First come named turns, each shown by rows before and after it. For each pair of rows after them, which turns, in which order, take the first row to the second? The first pair is done for you.
Faku (before |-> after):
[-18 -15  -3   1 -25  20  -1  21 -13] |-> [-13 -19  -5   7 -26  18   2  21 -10]
[ 61  31  36  29 -13 -15  24  -6  32] |-> [ 60  14  47  15   4 -16  26 -17  38]
[-11   7 -12   2  -4  -1   4   2  -2] |-> [ -7   3 -15   5  -4  -3   6   2   0]
[ 13 -31  17   8 -17   8  12  -2   3] |-> [  6 -32  24  -4  -8  11   9  -7  -1]
Taf (before |-> after):
[ -6 -21 -10  12  -4  -3   4   8  -8] |-> [-14  -8 -17   6   3  -5  -1   8 -14]
[  3   5  -7  30 -44   6  -1  19  -4] |-> [ -6 -45 -16  15 -21   3   8   7  11]
[  7  -1  19  -5   7   0   2  -9 -11] |-> [  4  -2  16  -7  10   0   2 -10 -12]
[ 19  10   6   9 -29 -12   0  10  -4] |-> [ 13 -32   0  -3 -11 -14   7   0   9]
kepa (before |-> after):
[-20   7   1  -9  40  -1  -1 -11  16] |-> [ -7   3 -26  28  13 -10   6   4  24]
[ -8  32   6  -4  12   7  -6 -11  -1] |-> [ -2  25 -15  23 -11   4   0   1   2]
[  8 -40  20  -1 -22   7  14   5   6] |-> [ 16 -24  37 -17   4  -2  13 -10  11]
Rirok (before |-> after):
[-19 -12 -23  -4  24  -9 -23 -14  14] |-> [-22   3 -22  -5  23 -10 -27 -13   7]
[  1  -8 -10   1   8 -19   1  -5  -3] |-> [ -3  -5 -14   1   6 -17  -1  -3  -8]
[ 27   2 -24  -3   0 -34   2 -17  -2] |-> [ 17 -18 -33  -3  -6 -28   3 -14  -2]
[ 19 -28 -38  15  -9 -43  16  -9  26] |-> [-13 -13 -59  13 -26 -32   3   6   0]
pumi (before |-> after):
[ -2  13  23 -10  -2 -20  -8   2 -10] |-> [ -7   9  20  -6 -15 -14  -9   9 -14]
[-30 -23 -16  -3   2   1  -5   7  -2] |-> [-11 -36   5  -4  10  -1   3  -1  13]
[-14  38 -27 -11  34   1 -12 -13  -5] |-> [ -6 -17  -1  16 -39  38  -3  18  -8]
[-29 -35  -6  -6 -27  23  -3  16 -16] |-> [  7 -34  23 -23  31  -2   8 -21  19]
Then:
Each pair is two turns apart.
[ 13   5 -33   6   6  -5  -6  -1  11] |-> [ -4  11 -21  -3 -15  16 -16  11 -11] | kepa, Taf
[  0  29  -2  14 -20   3   0  14 -14] |-> [  7  13  -5  -4  30 -17   8 -14   8] | Taf, pumi
[  0  18  -4  -1   1  -9 -15  -5  -3] |-> [  8 -18   3  -1   1  -5  -5  -9  12] | Taf, Taf
[ 22  24  22  28 -37   8  14  10  18] |-> [ 25  46  11  14   5 -16  15 -10  28] | pumi, Faku
[  5 -28 -34  23 -22   3   8  16  21] |-> [-28   3 -41   3 -23  12 -10  22  -9] | Faku, Rirok
[ -2  -1  -7  14 -10 -20  13   1  -2] |-> [ -3   4  -9  14  -4 -22  12   0  -2] | pumi, pumi
[-15  22   7 -12  11   9   2  -9 -10] |-> [  9  16 -12  21   2  -7  15  -6  10] | kepa, Faku
[ 25 -46  13   7  16   4  16 -10  22] |-> [ 12  51 -10  27 -11   0  -6  13 -14] | pumi, Taf
[ 26  32   4  18   7 -18   9  -6  14] |-> [ 31  20   2  29  -7 -14  13  -1  16] | pumi, Rirok
[-32 -11 -25  -4  -9 -12  -9 -12  -8] |-> [-23  18 -15 -11   8 -21 -10 -22  -6] | kepa, Faku
[-19  -5  15 -18 -10  17 -15  12 -13] |-> [  7  30  21 -12  11  -4 -12  -1  -1] | Faku, kepa
[-16  -5  15 -28   6  13  -4  -8 -24] |-> [ 32   8   8  11  10 -16  13 -14   9] | kepa, Taf
[  0  -1  12 -29  42  -7  -2 -18  -3] |-> [ 27 -19  29 -11  26  -5  11 -15  14] | Taf, Rirok
[-13  14 -45   8   7 -10 -13  16 -20] |-> [ -2 -12 -14  18 -31  13  -8  31 -22] | pumi, Rirok
[ -9   1  28  10 -32  26  11  16 -35] |-> [  6 -14  22  27 -37  21  20  16 -22] | Faku, Faku
[  1  64  -8  15 -22  -1 -21  14 -21] |-> [ 39  11 -17  50 -25 -17   5  11  20] | Faku, Faku
[-16  15 -21  19 -22   7  -8  15 -16] |-> [-29  -2  11 -22   4  19 -12  -2 -20] | Faku, kepa
[-21 -14 -14 -13   5   4  -6   8 -14] |-> [  2 -10   8   5 -22  12  -2  19 -11] | Taf, Taf
[ -2  26  -1 -13  22  -7  -3  -7  -5] |-> [  1  21  23 -16   6   7  -5  -2 -10] | pumi, kepa
[ 27  27   7 -21   0  24   0   9 -12] |-> [ 13  25 -13 -32  22  15  -2   0 -11] | Taf, pumi
[ -4   2 -21   6  25 -19   7  -6   6] |-> [ 14  16 -10  23   6 -18   8   0   7] | Taf, Faku
[-21  15 -12  -8   3  10 -14   0 -14] |-> [ 15   6  -1   3  22  -8   1 -15  18] | kepa, Rirok
[ 12  11   1   0  22 -17  10 -22  10] |-> [ -6   0 -26  23 -20  -5   5   6  -6] | pumi, Faku
[ -4 -20  16   4 -23  12  -2  -2   4] |-> [-26  11  -2 -15   1   4 -12  -8  -9] | Taf, Rirok
[  0  30   1   1 -21   5  -8 -17 -20] |-> [ 14 -31   3   4 -16   5   9 -25   6] | Rirok, Rirok
[-13  12 -18  -6   3  -1 -13   4  -3] |-> [  9  16   2  12 -17   3  -9   9   4] | kepa, Taf
[ 10   7   6  -6  20  -7   3 -11  13] |-> [  3  -2 -16  19 -16   1   3  11   3] | Taf, kepa
[-18 -29 -32  10  33 -11   9   5   1] |-> [-31 -17 -25  -7  39  -7   2   5 -11] | Faku, Faku
[-17  19   3   6 -17  12 -12  -2 -20] |-> [  4   3  36  -3  -1  11  -3 -17  -3] | Taf, kepa
[  1  12 -19  10   0 -10   5  -4   1] |-> [ -7  12  -4 -10  12  -4   0 -11  -5] | kepa, kepa
[-24 -18  -1 -22 -28  10 -13  19  -3] |-> [  4 -28  14 -30  13  -9  -2  -7  26] | kepa, Rirok
[  4 -24   3   3 -14  11   6   2   7] |-> [-13 -19   4 -15  -5  17   0   0  -4] | kepa, Rirok
[-22 -18 -12   6  27  -4   1  23 -16] |-> [-23  -3  -9   3  29  -4  -3  21 -20] | pumi, Taf
[-24   6 -10  -8   8   4   0   4 -14] |-> [-11   9 -23  12   0  -4   4   9  -7] | kepa, kepa
[ -3 -56 -15   3  -3   2   7   0  16] |-> [ 19 -45  26   1  -7   8   9  -4  20] | Rirok, pumi
[  4  11  13 -30  10  -2  12 -13  -1] |-> [  6  34   0 -16   1  -9   9  -5  -7] | pumi, kepa
[ 11  13  41  -9 -14  15  -3   6   3] |-> [17  7 41 -6 -8 11  1  1 10] | pumi, Taf
[ -9   7   1   0 -26  14 -15  14 -18] |-> [ 21 -20  28  -4  -5   5   1  -5  12] | Rirok, Taf
[-22  24  -2 -26  29 -14  -8 -10  -3] |-> [-30 -28   1  -9 -22  15  -5  15 -10] | pumi, Taf
